In the data rows, the value 128 means zero.
Here are some numbered points:
42 168 35 169 125 57 131 105 139 123 116 125 129 126 134 137 121 130 130 131 118 149 133 139 133 119 129 0
99 9 170 126 114 155 42 101 164 108 113 123 122 149 144 94 123 124 126 122 123 132 125 140 130 126 122 1
228 121 85 226 37 179 163 175 138 71 153 117 154 133 123 124 137 102 123 108 129 125 125 116 102 118 106 2
100 74 130 70 90 193 136 127 210 149 109 127 111 97 111 135 146 142 118 151 107 122 136 130 138 140 127 3
115 109 135 39 95 146 170 167 186 127 142 130 148 134 122 127 102 139 126 124 119 108 110 124 122 108 134 4
110 204 202 119 105 130 80 157 116 134 131 109 135 112 134 120 129 126 135 144 147 134 122 138 144 128 123 5
232 127 82 147 106 119 59 102 116 201 140 173 148 112 161 124 81 188 142 137 136 137 112 164 147 151 142 6
154 151 146 26 163 89 121 164 123 77 128 121 158 128 106 130 111 153 133 132 140 125 111 122 133 126 101 7
102 80 147 73 40 115 197 121 171 155 135 180 117 143 134 103 140 124 150 135 112 108 126 137 145 114 121 8
104 24 183 243 248 66 169 212 96 141 150 154 118 120 110 139 125 129 130 128 129 120 121 138 134 122 127 9
47 154 16 127 115 99 68 156 90 122 149 129 129 119 104 126 142 120 164 116 108 162 118 100 121 143 152 10
211 132 118 45 168 58 92 105 51 67 47 80 23 138 101 145 174 81 148 147 120 88 126 108 123 127 105 11
104 44 168 51 0 99 168 25 94 90 180 186 113 144 161 134 86 42 156 182 112 116 132 151 131 130 111 12
107 110 164 91 37 58 255 134 146 192 105 156 137 129 148 129 161 121 125 123 134 126 133 122 135 116 131 13
131 136 151 32 100 85 172 185 167 158 123 99 145 102 141 128 125 126 119 111 132 120 127 116 107 122 139 14
99 219 216 161 121 163 78 122 139 131 137 128 123 124 131 125 129 125 119 124 133 128 135 138 133 130 133 15
103 36 184 255 255 63 217 212 119 159 131 152 108 132 104 145 117 134 124 127 136 118 124 135 138 121 119 16
98 16 190 229 252 69 128 242 91 147 152 156 123 112 104 168 117 111 119 135 145 113 122 141 120 131 115 17
222 135 93 111 170 105 80 87 154 183 172 143 124 132 151 146 133 136 110 97 110 144 132 108 132 151 93 18
98 15 186 227 255 65 127 225 84 141 143 155 127 105 117 147 133 120 126 127 130 116 128 144 132 120 120 19
148 157 159 49 146 70 143 172 158 132 159 88 149 133 111 122 115 144 134 123 120 115 129 125 115 134 123 20
96 4 183 187 189 97 66 166 123 118 111 116 153 143 151 97 153 133 137 140 89 144 140 122 132 136 127 21
232 125 89 166 99 122 105 125 112 157 107 139 114 129 136 126 117 151 146 132 123 136 144 127 120 139 129 22
60 128 59 95 117 213 120 157 78 164 144 132 133 129 89 131 136 119 150 112 115 122 104 122 122 148 143 23
116 206 208 135 124 151 86 133 117 120 145 114 120 119 124 130 122 132 154 138 130 128 130 119 127 129 119 24
92 8 170 134 112 145 72 73 100 101 125 107 157 150 146 116 141 147 145 136 101 127 127 129 133 131 133 25
98 25 155 86 71 165 72 99 194 115 114 123 126 137 140 140 130 130 130 132 130 133 142 130 119 147 123 26
134 178 179 65 131 82 153 185 130 131 118 122 153 123 134 122 127 133 118 104 132 133 129 120 135 141 135 27
102 4 177 163 166 123 40 147 120 110 113 106 151 124 147 138 134 137 118 123 135 134 137 119 123 128 131 28
47 157 21 134 130 121 102 141 67 129 147 95 134 127 120 125 126 140 126 139 111 239 149 154 117 75 127 29
104 212 210 173 127 164 103 112 134 118 131 137 126 119 127 133 119 134 131 140 125 128 124 130 125 140 123 30
98 210 216 171 124 162 115 110 137 125 140 138 125 132 133 134 124 133 130 129 117 126 128 128 131 135 124 31
103 213 215 165 128 144 95 116 135 136 137 126 120 129 127 125 124 125 134 137 127 127 127 128 126 125 133 32
126 191 189 107 122 97 134 167 131 142 118 113 138 128 121 120 112 136 114 123 126 138 120 126 127 136 119 33
227 127 87 198 63 149 129 150 122 124 115 131 95 119 149 139 133 160 149 127 130 133 125 127 136 138 126 34
46 161 21 160 133 60 107 127 138 112 128 127 136 125 136 123 132 128 129 121 120 121 125 123 124 132 133 35
50 154 26 135 112 98 90 138 126 132 138 123 138 104 122 137 141 122 143 129 123 127 119 122 126 136 126 36
217 138 107 64 197 67 61 93 114 166 122 123 138 131 111 118 142 120 136 153 150 121 119 136 131 134 133 37
97 213 209 163 117 156 88 119 125 123 129 147 119 126 132 126 143 132 119 140 126 130 132 116 118 115 123 38
208 122 113 56 166 51 52 88 52 168 38 112 55 118 125 142 110 137 103 111 76 129 110 129 67 92 110 39
120 154 175 51 64 49 190 214 132 131 134 81 126 139 137 127 110 148 135 119 130 134 134 147 130 127 130 40
118 152 165 60 59 67 200 195 136 156 106 152 126 110 140 125 157 115 128 122 132 142 127 130 144 139 133 41
127 145 167 70 87 89 187 149 64 107 93 136 140 134 137 143 124 139 115 132 132 140 107 132 132 123 113 42
44 157 25 147 124 86 99 129 135 126 129 129 121 123 133 125 124 124 123 119 145 107 123 129 134 123 126 43
106 99 152 40 21 83 215 176 166 150 151 190 113 134 109 136 114 128 157 138 137 119 162 104 141 138 135 44
42 161 24 154 126 66 101 124 139 108 130 131 133 120 141 122 124 126 122 121 132 128 136 137 131 122 133 45
153 140 117 128 253 192 255 71 177 125 109 94 150 112 118 137 108 119 106 132 106 137 93 133 125 132 120 46
43 164 22 165 131 70 120 114 130 120 118 122 130 144 136 128 130 129 128 126 131 120 132 129 123 123 124 47
91 22 148 80 65 214 33 99 255 141 67 133 117 153 103 113 118 126 128 87 187 124 98 134 113 108 125 48
119 112 163 65 26 63 247 136 78 141 107 169 133 145 176 135 156 109 117 128 132 149 110 109 126 114 136 49
94 69 118 58 73 201 118 146 230 150 119 149 96 98 99 134 120 134 120 119 131 132 123 122 136 122 121 50
99 215 215 184 131 153 126 102 143 147 132 126 122 139 129 129 130 124 127 133 128 131 130 138 126 123 132 51
86 85 98 63 108 242 130 156 149 169 107 146 109 131 128 115 151 125 115 140 142 124 124 141 136 124 117 52
215 129 96 199 73 152 169 147 126 103 54 133 140 114 96 118 104 112 124 126 110 122 142 127 113 129 141 53
233 133 87 122 144 104 49 82 126 198 129 136 165 128 117 118 88 117 67 91 90 137 144 76 202 138 103 54
47 170 39 193 145 27 157 95 190 114 105 143 124 133 151 129 116 129 104 121 138 89 126 134 127 136 122 55
114 203 204 113 117 139 73 157 108 118 132 121 136 107 130 121 132 136 122 126 126 128 127 140 137 140 129 56
187 137 107 121 230 159 199 73 139 105 84 126 149 100 121 133 129 101 139 89 110 130 150 119 146 113 138 57
120 36 162 93 40 89 176 0 0 20 203 132 63 157 177 140 34 39 102 130 113 157 59 126 132 71 146 58
227 127 84 219 46 170 155 167 134 98 135 128 136 134 120 121 137 136 121 129 129 125 130 137 126 132 125 59
New points follow, each followed by the numbers of its three nearest points above, nearest first.
93 33 142 60 43 212 53 93 181 118 117 150 121 143 118 134 116 112 128 114 132 114 123 135 121 130 122 26 48 50
48 172 35 201 142 26 159 87 190 103 101 137 117 147 164 130 108 136 99 138 143 101 143 142 129 123 126 55 0 47
42 169 30 181 133 28 137 93 170 103 114 136 125 144 177 118 111 139 110 133 142 65 129 121 124 144 122 55 47 35
219 142 108 78 186 63 68 83 96 199 80 140 130 104 120 133 107 134 156 138 115 113 118 119 114 128 108 37 39 18
123 117 104 61 238 244 200 140 196 102 166 118 95 66 161 123 118 131 117 183 114 125 132 98 115 133 141 46 3 52
149 139 112 196 255 213 255 52 232 157 111 117 126 139 139 137 128 118 141 153 116 148 122 122 140 134 131 46 57 51
93 16 165 125 72 143 88 61 129 117 116 124 153 144 139 108 141 152 145 143 94 112 116 138 142 120 120 25 1 26
89 33 169 131 26 112 203 0 30 134 153 101 218 93 100 180 226 218 134 124 110 59 107 126 140 66 131 25 13 42
207 138 97 61 253 110 68 52 160 174 167 130 186 112 155 122 141 90 198 147 179 120 102 138 90 112 98 37 18 57
216 121 94 154 122 124 119 119 156 118 202 119 111 171 139 145 153 121 111 120 143 151 107 116 163 137 96 18 22 34
228 123 83 217 42 168 151 177 137 111 121 128 129 115 134 111 123 131 146 145 128 127 129 136 107 130 121 59 34 2
74 145 61 119 200 255 192 142 47 162 117 110 120 154 140 118 110 139 119 128 134 144 144 130 123 115 134 23 52 29
77 114 57 71 195 255 195 176 0 187 122 104 132 239 165 119 120 124 121 116 154 75 157 110 115 134 119 23 52 42
195 126 129 33 178 17 113 127 111 80 108 81 40 206 47 116 168 124 96 167 128 115 157 121 142 120 151 11 37 7
120 125 91 40 247 255 198 163 139 86 150 101 138 3 193 103 129 147 71 226 86 121 112 94 128 145 131 46 52 3
158 136 121 255 213 173 255 55 247 169 72 121 109 181 97 153 124 121 143 124 117 162 121 139 130 135 121 46 57 51
171 137 112 38 255 161 155 95 105 24 65 162 138 81 139 127 150 94 216 88 151 136 186 117 204 114 169 57 7 37
152 136 103 74 255 249 221 94 95 71 95 136 157 99 174 116 118 110 159 97 136 108 130 133 126 132 138 57 46 52
193 128 109 42 232 84 103 89 199 131 255 144 89 192 148 153 181 169 130 90 136 153 171 138 79 135 156 18 37 20
65 131 56 73 97 209 92 167 72 148 160 133 129 115 89 134 131 123 146 131 125 139 134 127 126 133 119 23 52 10
128 114 159 29 54 76 239 191 71 103 64 255 178 168 175 119 195 105 69 145 154 192 128 88 96 150 137 49 41 42
232 123 88 144 97 123 66 135 110 142 135 133 105 119 150 133 124 156 112 122 122 135 129 131 120 138 125 22 34 6
90 99 93 53 148 255 142 159 130 145 121 138 89 108 131 122 128 125 83 117 140 127 131 137 124 121 123 52 23 3
59 128 63 95 95 200 115 153 103 163 135 144 130 113 84 138 142 119 137 103 113 105 90 123 122 150 136 23 52 36
226 133 92 106 161 92 59 84 120 179 137 140 150 137 124 115 126 120 137 143 140 127 102 140 138 121 117 37 18 6
166 148 141 7 189 87 136 164 79 0 42 115 146 126 78 113 149 155 96 161 174 153 84 182 177 162 109 7 42 27
138 166 173 71 130 83 174 174 116 139 89 180 174 127 132 117 123 139 94 123 132 147 122 121 108 139 134 27 33 42
161 135 117 21 253 178 157 117 119 1 160 168 138 122 167 129 130 149 98 0 93 117 115 190 104 126 178 57 7 46
172 127 133 29 198 89 152 142 197 110 211 100 95 156 147 141 168 129 116 117 123 123 121 138 114 135 135 20 7 14
98 30 152 73 66 181 59 98 219 119 94 109 132 156 138 116 124 129 129 125 133 136 118 120 123 132 139 26 1 48
71 122 69 77 118 250 138 152 51 161 134 121 127 118 106 130 136 116 130 133 127 115 138 133 134 147 124 23 52 3
149 157 154 63 183 104 166 130 122 54 103 98 128 144 71 134 90 153 137 112 130 128 110 151 153 153 119 7 20 27
231 128 92 119 120 97 62 108 99 159 118 149 102 129 122 130 120 139 98 131 103 122 155 103 155 126 161 22 54 18
100 12 174 165 148 125 70 128 124 118 127 104 131 127 132 161 104 126 122 125 167 127 129 108 129 127 151 28 1 25
58 134 47 122 174 255 183 139 13 184 119 92 130 182 121 136 129 130 130 135 137 148 129 141 126 140 129 23 52 29
220 122 94 233 47 168 190 163 149 107 128 124 127 130 115 126 136 128 131 137 129 123 132 132 117 123 138 59 2 53
58 133 48 94 111 188 104 157 105 159 137 132 127 125 99 125 138 116 139 121 118 128 116 115 132 147 131 23 36 10
162 149 138 26 195 84 141 140 123 99 108 109 150 125 95 113 123 132 110 147 110 127 117 132 129 131 113 7 20 27
226 126 91 137 122 111 87 111 116 155 134 121 122 126 117 128 117 126 123 153 137 122 136 162 116 125 165 22 6 37
221 132 99 84 148 73 43 86 49 183 52 193 83 95 162 143 109 159 154 129 121 131 130 119 89 104 126 39 37 22
127 159 173 48 64 50 182 225 124 144 128 85 128 127 144 123 123 142 146 140 138 127 119 123 146 126 134 40 41 14
100 19 185 203 199 89 117 171 107 127 129 138 137 134 140 114 132 122 131 143 105 138 128 125 127 141 131 21 19 9
223 128 88 237 40 190 207 173 160 77 138 103 153 148 114 122 135 116 114 97 116 141 113 103 109 126 50 2 59 53
100 85 181 170 57 36 255 0 107 182 126 118 87 118 110 65 126 142 133 130 128 145 133 123 132 139 134 13 8 49
178 129 127 27 186 82 138 128 141 99 137 123 101 134 134 145 134 129 147 170 158 138 109 140 137 132 122 7 20 37
78 101 92 60 99 230 128 164 153 163 136 151 100 100 91 126 144 109 117 111 125 112 118 135 135 119 127 52 50 3
94 18 157 97 75 176 43 92 212 127 104 114 114 140 125 119 125 124 138 123 155 129 132 112 119 133 129 26 1 48
143 139 109 128 255 224 255 73 220 144 127 119 152 92 150 120 126 126 132 161 116 129 133 110 122 126 137 46 57 3
123 128 171 35 3 0 255 255 172 230 151 0 124 100 194 131 117 95 160 107 120 116 141 136 141 126 144 40 14 41
239 130 85 145 94 118 63 120 83 139 115 149 106 109 148 132 122 137 144 134 137 127 126 132 132 118 154 22 34 6
233 124 82 215 43 173 131 168 148 112 147 121 146 121 127 123 124 143 116 129 130 131 147 143 132 137 150 59 34 2
135 166 168 62 132 73 152 160 126 132 100 125 151 130 115 122 133 131 108 102 124 141 137 126 126 123 122 27 33 20
92 121 83 47 157 230 140 176 141 116 161 112 108 83 124 129 112 154 113 142 131 159 144 144 121 112 127 52 23 3
213 137 106 81 219 95 88 70 121 154 99 141 130 123 130 126 138 137 112 133 120 130 134 127 117 135 111 37 18 22
213 135 93 188 143 177 194 105 152 123 99 126 172 121 123 121 97 108 154 115 136 122 115 143 111 117 120 53 57 59
204 137 103 53 253 117 92 79 134 121 115 135 155 103 143 115 154 116 161 134 164 134 117 145 138 123 134 37 57 7
103 71 155 68 18 106 182 81 150 146 126 189 141 129 133 141 143 120 130 138 128 125 146 130 119 148 123 8 44 13
224 131 100 123 145 89 94 93 93 165 84 129 98 114 125 134 124 145 129 143 117 135 130 143 129 140 122 22 37 18
